Each row is where one point has got to under a steady rotation. How many steps took it there?
The counts run from 0 to 642.
[-1.41  0.35  0.48 -1.98 -0.16  1.40  1.71 -1.14 -2.44  2.63  0.06  0.30
  1.83  0.93  0.53 -0.70 -1.90 -1.47 -0.08 -0.65 -0.72 -3.50 -1.13  3.99
 -1.63 -4.07 -0.67  0.05  1.49 -0.64  2.49 -1.36  1.14 -0.86  0.92  1.47
  0.13 -1.93 -2.00 -1.21  0.95  1.26  0.07] : 347
[-1.97  0.73 -1.86 -0.73  1.03  1.30  3.67 -1.10 -3.23  0.24  0.20 -0.81
  2.54 -1.54 -0.46  1.13 -2.19  0.92  0.38 -0.55 -1.95 -1.71 -1.40 -1.25
 -1.10 -3.17  2.50  1.81  0.42  0.14  3.54 -1.17 -0.56 -0.15  1.26  0.95
  1.38 -1.61 -0.42 -1.34 -1.30  0.66 -1.17] : 362
[-1.22  0.85  0.55 -1.61  0.38  1.40  2.24 -1.11 -3.47  1.74 -0.36 -0.01
  2.05  0.37  0.35  0.23 -1.24 -1.35 -0.23 -0.25 -1.00 -3.48 -1.21  2.20
 -2.34 -3.21  0.11  1.08  0.77  0.57  2.55 -1.27  0.83 -0.46  0.24  0.85
  0.39 -1.60 -2.94 -1.53  1.15  1.01 -0.11] : 346
[ 0.25  0.09 -0.79 -0.83 -2.14  1.77  2.07  0.36  0.24  2.32 -0.12 -0.95
 -1.21  1.75 -1.06  0.38  1.34  0.33  0.64 -1.44  0.23 -0.71  1.18 -0.11
 -2.17 -3.74  0.59  0.45  0.41  2.82 -0.86 -2.16 -0.55  3.51  1.75 -0.56
  3.39 -2.14 -1.36 -1.09 -1.94 -1.06 -1.21] : 139
[-0.81  0.57  0.36  0.79 -0.99 -0.87  3.73 -0.41 -1.48  2.05 -1.35 -0.07
  1.21  0.25 -1.50  0.94  0.28  0.87  0.56 -1.17 -0.80  1.20  1.64 -3.08
 -0.83 -1.18  0.36  1.50  1.22  1.76  3.57 -0.97 -0.87  3.07  3.47 -1.16
  1.83 -1.22  0.51 -1.98 -0.99  0.94  0.41] : 503
[ 2.86 -0.15 -2.69  0.01 -0.03  1.38  1.18  0.03  0.08  2.29  0.22  0.88
 -0.42  1.28 -1.51  0.83  0.26 -0.32  2.04 -2.24 -2.93 -0.91  0.19  0.60
 -0.24 -3.75 -0.72 -1.59  1.30  2.67  1.32 -1.69 -1.36  0.95  2.29 -1.18
  3.22 -1.99  0.06 -1.06 -1.36 -0.03 -1.34] : 374
[-0.14 -2.93 -0.27 -2.04  0.48  1.23  1.03  0.66 -0.39  3.12 -0.13  0.03
  1.52 -0.50  2.44  0.49 -1.09 -2.03  0.73  2.72  1.78  0.68 -0.95 -2.41
 -2.06  0.01  0.36  4.28 -2.18  0.54  1.88  1.61  1.41 -1.64  1.08  1.57
  0.54 -1.30 -2.68  1.84 -0.17 -1.85 -0.53] : 437
[ 0.13 -0.47 -2.34 -1.35  0.86  3.13  2.04  1.24  0.15  2.52  0.45  1.09
  0.42  0.32  0.84  1.24  1.24 -2.16  0.93  1.26  0.99 -3.38 -1.44 -2.02
 -0.13 -2.54  0.42  1.34 -1.57  1.34 -0.02  0.14  1.94 -0.49 -0.22  2.22
  0.73 -0.28 -3.35 -0.30 -2.10 -2.77 -1.28] : 417
[ 0.52  0.05 -2.21 -1.38 -0.44  2.97  3.03  1.13 -0.65  0.82  0.68  0.16
  0.24 -1.42 -1.49  0.81 -0.51  0.15  1.43 -2.25 -3.56 -2.10 -1.64 -2.24
  0.46 -2.12  1.73  1.82 -0.35  2.03  1.50 -1.68 -0.82  1.44  1.02 -0.41
  2.18 -2.03 -1.22 -1.04 -2.21  0.47 -1.59] : 378
[ 0.38 -1.31 -0.41 -0.22 -0.23  1.72  1.25  2.00  0.53  3.33  0.48  0.02
  0.36 -0.86  0.12 -0.15 -0.79 -0.03  0.87 -0.65  2.17 -1.90  0.20 -0.56
 -0.55  0.14 -0.96  0.92 -3.32 -3.21  2.09  2.12  2.42 -2.61  3.85  0.26
  1.43 -2.10 -0.93 -0.37 -0.31 -1.68 -1.55] : 256
[-0.18  0.15 -0.39  0.36 -1.76  1.04  2.05  1.11  0.88  2.76  0.00 -0.01
 -0.19  0.04 -0.10 -1.17  1.58  1.35  0.20 -1.99  0.49  1.01  0.58 -3.53
 -0.51  1.09 -2.56  2.92 -1.11  2.87 -1.79  2.33  1.02  3.20  2.45 -0.41
  0.65 -0.78 -1.23 -2.99 -1.37 -1.39 -0.85] : 284
[ 0.49 -1.03 -1.34 -0.87  1.32  0.70 -0.08 -2.47  0.83  0.82  0.27  0.44
  3.93  1.22  1.32  0.50  0.17 -0.63  1.54  0.24  0.47  1.62  0.07  2.13
 -2.52 -3.12 -0.23 -0.15  1.09  3.26  0.35  0.90 -2.28 -2.87  0.40  2.21
  1.76 -1.58  0.34 -1.16 -0.95 -1.66 -2.33] : 570
[-0.65  1.22  1.05 -1.59 -1.74  1.63 -0.95  1.55 -1.45  3.48 -0.55  1.97
  0.96  1.82 -0.78 -0.14  0.18  0.70  1.17 -3.06 -0.64 -1.47  1.23  1.26
 -1.70  0.72 -0.61 -0.20 -1.13  0.58  2.77  1.77  1.10 -1.73  2.54 -0.63
  1.09 -4.22 -1.42 -0.16 -0.37 -0.06 -0.36] : 513
[ 0.44  1.63 -1.40  0.06  0.12  1.68  0.72 -0.12  0.66  3.14  0.36 -0.42
  1.13  2.00  1.09  0.39  0.78 -0.40  1.82 -0.90  0.77 -0.44  0.95  1.71
 -3.06 -3.30 -0.68 -0.47  1.46  4.03 -2.99  0.16  0.43  0.02 -0.51  0.62
  2.62 -2.12  0.15 -1.53 -1.14 -1.56 -1.72] : 554
[-1.44  0.58 -0.26 -0.52  1.94  0.51  1.06  0.06 -0.67  2.27  0.24  2.11
  2.20 -0.40  1.67 -0.89 -0.20 -2.47  1.58  0.12 -2.19  0.05 -0.23  0.94
 -3.44 -1.89 -2.46  1.72  1.42  2.96 -0.23  3.44  0.04 -3.17 -0.48  1.11
  0.63 -0.15 -0.08 -2.31  0.47 -0.57 -2.26] : 187
[-2.11  0.30 -1.05 -2.55  0.27  1.83  2.20 -0.76 -0.19  1.11  0.42  1.08
  3.18 -1.14  1.18 -1.64 -0.83  0.40 -0.36  0.80 -1.56  0.05 -3.03 -0.38
 -2.09 -2.31  0.40  4.75 -2.87  0.49 -0.65  0.16  0.65 -1.29  0.84  0.89
  1.29  0.17 -1.18 -1.54 -1.94 -0.09 -1.52] : 563
[ 2.98 -0.37 -3.11 -1.02 -0.62  1.79  1.13  0.56  0.80  3.07 -0.28  0.50
 -0.99  1.62 -1.63  0.36 -1.05  0.34  1.93 -2.61 -2.56 -1.29 -0.57  0.00
  0.58 -3.55 -0.91 -0.62  1.60  1.65  0.89 -1.68 -0.41  1.65  2.60 -0.77
  2.70 -2.05  1.44 -0.58 -2.07  0.48 -0.80] : 375
[ 2.48 -2.46 -1.06 -1.54  1.02  2.03  1.65 -0.59 -0.13  1.06 -0.23 -0.57
  2.83  0.14  0.95 -0.42  0.29 -0.65  0.91 -0.01 -0.61  1.16 -3.85 -3.66
  0.20 -0.16 -1.28  3.69 -2.52  1.52  0.23  0.05 -0.02  0.66  2.28  0.79
  0.53  0.53 -2.28 -0.58 -1.78 -0.46 -0.93] : 33
[-2.38  0.43  0.60 -1.06 -2.67 -0.02  0.51 -1.71 -2.30  2.40  1.84 -1.30
  2.47  0.54  1.03 -0.79 -1.92  1.77 -0.26 -1.35  1.79  0.29 -0.05  1.98
 -1.32 -1.32  0.25 -0.33 -1.52 -0.69  2.50 -0.21  1.17 -1.99  4.01  1.33
  2.40 -1.54 -1.63 -0.17 -3.15  0.02 -1.37] : 129
[ 3.34 -0.78 -0.79  2.06  2.01 -1.15  3.27  0.25  0.57  4.08 -0.51 -0.19
  0.98 -0.43  0.49  0.51 -1.67 -0.43  2.37  0.62 -0.21  0.87 -0.47 -2.03
 -0.06 -0.79 -1.59  1.42  0.74  1.18  1.57 -0.39  0.45 -0.04  3.55 -1.91
  2.49 -0.39  2.24 -0.97  0.27  1.39 -0.32] : 229
[ 0.23  0.40 -0.35 -1.45 -0.20  2.42  0.93  1.88 -0.23  2.27  0.51  1.01
  1.06 -0.31  0.64  0.40 -0.18 -2.19  1.95  0.13 -0.33 -1.75 -1.68 -0.27
 -2.08 -1.56  1.73  2.00 -2.81  0.88  1.03 -0.98  1.07 -3.19  0.48  0.21
  3.07 -2.89 -2.71  0.87 -2.00 -0.23 -2.25] : 1
[-1.89 -1.00  2.08 -3.54 -2.31  2.24  0.52 -0.68 -1.04  2.13 -0.39  0.45
  3.31  1.25  1.75 -2.65  0.25  0.41 -0.23 -0.52 -0.15  0.04  0.11  1.50
 -1.29  1.62 -0.41  3.31 -1.30  1.57  0.52  2.25  0.69 -0.80  2.22  1.85
 -0.30 -1.47 -2.16  0.07  0.64  0.46 -0.17] : 311
[ 1.44  0.75 -2.40  0.73 -0.51  0.48  0.80 -0.85  2.18  1.92  1.45  1.41
  1.44 -0.31  0.63 -0.01  0.21 -0.26  2.29 -1.36  0.30 -0.39 -1.12  1.11
  0.94 -2.63 -1.68 -0.17  1.54  4.88 -1.49 -0.44  0.23 -1.26  0.12  0.47
  1.66 -2.48 -1.17 -3.17 -2.69 -1.27 -2.06] : 8
[-1.36  0.62  1.97 -0.07 -1.46 -0.13 -0.26 -0.89 -1.07  2.71 -0.03  0.14
  3.73  1.49  0.28 -0.86 -0.48  0.90  0.37 -2.17  1.90  1.62 -0.07  0.68
 -2.56  0.41  0.35  0.68 -1.71  0.19  2.48  0.41  0.29 -2.82  3.36 -0.04
  2.33 -3.59 -0.87 -1.51 -2.40  0.51 -0.89] : 131
[-0.38  2.07  1.26  1.94 -0.90  0.19  2.29  0.60 -0.25  3.51  0.15  0.36
  1.08  0.13  0.05  0.18  1.53  0.59  1.39 -2.04  1.24 -1.05  3.12  1.82
 -2.81 -0.71 -0.28 -0.19 -0.85  2.06  0.59  1.63  0.03 -1.04  2.50 -1.86
  3.02 -2.50 -0.37 -3.07  1.49 -0.34 -1.37] : 116
[-1.78 -0.30 -0.49 -1.63 -0.89  2.06  2.15 -0.61 -0.60  2.23 -0.76  0.46
  3.22  1.50  0.54 -1.29  1.58  2.34 -1.75 -0.60  1.85  0.04 -0.92 -3.26
  0.21  0.30 -1.16  2.78 -2.52 -0.81  1.18  1.75  1.21  1.15  3.33  1.93
 -0.42  0.54 -1.45 -1.79 -1.63 -1.38  0.40] : 289
[ 0.48 -1.40 -2.35 -0.15  1.06 -0.15 -0.32 -0.32  2.14  1.85  0.78  1.85
  0.51 -0.51  1.13  1.39  0.01 -2.02  1.82  0.72  1.10  0.67  0.50  0.58
 -2.25 -3.94 -1.61  0.43  0.12  2.26  0.56  1.21 -0.59 -2.57  0.18  1.16
  1.60 -2.64 -1.02 -1.48 -1.51 -3.31 -2.48] : 24
[ 2.23 -0.52 -1.24  1.43  1.21  0.54  3.05  1.77  2.36  3.77 -1.42  2.38
  0.60 -0.47 -0.76  0.51  1.16  0.00  2.27 -0.97 -1.26 -1.12  1.08 -1.77
  1.45 -0.35 -2.36  0.95  0.69  1.71  1.81  2.01 -0.39  0.08  2.97 -1.53
  0.74 -1.30  2.12 -2.24  2.13 -0.27 -0.56] : 628
[-0.78  1.63 -2.78  0.34 -1.33  0.69  3.13 -0.93 -1.16  1.65  0.36 -0.06
  0.09 -1.11 -1.55  1.10  0.67  3.54 -0.27 -1.48 -0.28 -1.53  1.18 -1.00
 -0.51 -2.77  0.43  1.52 -1.48  2.34  1.15 -0.98  0.08  2.56  2.53 -1.36
  2.50 -1.65 -1.28 -1.93 -1.07 -1.96 -0.63] : 122
[ 0.91 -0.71 -1.96  0.51  0.31  1.03  2.12  1.72  3.64  4.04 -0.64  1.04
  0.13  0.82 -1.02 -0.14  0.21 -0.63  2.04 -0.56 -0.55  0.19  0.50 -1.59
  0.04 -3.18 -0.37 -0.21  1.21  0.36 -0.46  0.01  0.47  0.23  2.85 -0.41
  2.93 -1.28  3.86 -1.79 -2.48  0.36 -1.68] : 392
[ 0.34 -2.87 -2.72 -1.98  0.52  1.77  2.75 -1.24  0.21  2.04  0.01 -0.80
  1.63  0.00  2.06  1.02  0.03 -0.59  0.26  3.30  2.07 -0.68 -0.03 -2.13
  0.14 -2.36  0.89  2.09 -0.90  1.26  1.09 -0.31  0.44  1.06  1.70  3.09
  1.47  1.52 -1.44  1.27 -0.98 -2.80 -0.95] : 434
[ 0.27 -3.04  1.74 -0.59 -2.06 -0.15  0.36 -0.58 -0.83  2.81  0.24 -1.98
  0.52 -0.01  1.06 -0.76 -2.15 -0.45  1.65 -0.94  1.48  0.13  2.12  1.14
 -0.59  0.58 -1.67 -0.36  3.37  1.28  2.46  2.41  0.21  0.59  3.02  1.30
 -0.44 -3.73 -0.06 -0.92  1.21  0.47 -0.57] : 479
[ 2.75 -2.65 -2.08 -1.69  0.15  1.85  1.07 -1.05  0.37  2.07  0.27 -0.61
  1.60  0.74  1.40 -1.26 -0.72 -0.15  0.98  0.11 -0.70  1.57 -3.87 -2.85
  0.53 -0.72 -2.45  2.79 -1.58  1.20 -0.74 -0.04  0.76  1.35  3.23  0.79
  0.72  1.04 -1.18 -0.24 -2.46 -0.40 -0.77] : 32
[-0.18 -2.59 -0.63  0.57 -0.34 -1.65  1.64 -1.74  1.25  3.22  0.17  0.01
  0.16 -1.14  1.56 -0.12 -1.45 -0.77  0.72  1.02  2.20  0.69  2.44  1.62
 -1.22 -2.59 -3.66  0.89  2.75  1.31  1.47  2.28  0.44  0.86  2.46  0.90
 -0.17 -1.39  0.33 -2.51  2.38 -1.37 -0.67] : 462
[ 1.66 -3.48 -1.59 -0.29  0.54 -0.42  0.87 -0.68  0.10  3.57 -0.51 -0.17
  0.73  1.71  1.50  0.80 -0.94 -0.85  1.68  0.69  0.99  1.62  1.81 -2.17
  0.06 -1.10 -3.03  0.14  3.72  2.89  2.19  2.19 -0.25  2.15  2.81  1.43
 -0.48 -1.00  1.31  0.09  0.57 -1.09  0.20] : 64
[-1.97  1.27 -0.97 -2.53 -1.26  2.78 -0.08 -0.17 -1.55  2.67  0.76 -0.23
  1.50  1.48  0.20 -1.98 -1.43  1.54 -1.00 -2.64  0.61 -1.60 -2.43  0.93
 -1.70 -1.68 -1.62  1.00 -1.52 -1.14 -0.48  0.86  2.19 -0.23  1.95  1.71
  0.12 -2.40 -2.41 -1.68 -3.44 -0.57 -1.33] : 146
[ 3.03 -1.15 -1.43 -0.85  0.43  1.79  3.53  0.72  1.48  3.97 -0.13  0.30
  0.49  0.22  1.02 -1.26 -1.25 -0.80  2.23  0.83 -2.87 -1.29 -1.22 -0.08
  1.41 -1.21 -1.78  2.24  1.10  2.08 -0.70  0.05  1.07  1.56  2.24 -0.57
  1.30  0.64  1.80 -0.35  1.14  2.04 -0.04] : 212
[ 0.21 -0.12 -0.26 -1.96 -0.43  2.72  0.72  1.87  0.81  3.31  0.17  0.76
  1.01  0.60  0.05 -0.25 -0.76 -1.26  1.83  0.32 -0.38 -1.54 -2.26 -0.65
 -1.76 -1.33  1.85  2.68 -2.88 -0.37  1.09 -1.36  1.81 -2.63  1.19  0.26
  2.98 -3.06 -1.36  1.60 -2.55  0.46 -1.18] : 0
[ 0.46  0.02 -1.86 -1.07  1.33  0.33  0.52 -0.85  1.41  3.45 -0.76  2.54
  2.00  1.26  1.32 -1.46 -0.63 -0.28  1.25 -0.28 -2.47  1.30 -0.95  1.01
 -0.75 -2.53 -3.60  1.55  2.23  2.20 -0.54  2.19 -0.13 -1.02  1.82 -0.08
  0.47  0.30  2.95 -1.80 -0.24  0.47 -0.61] : 190
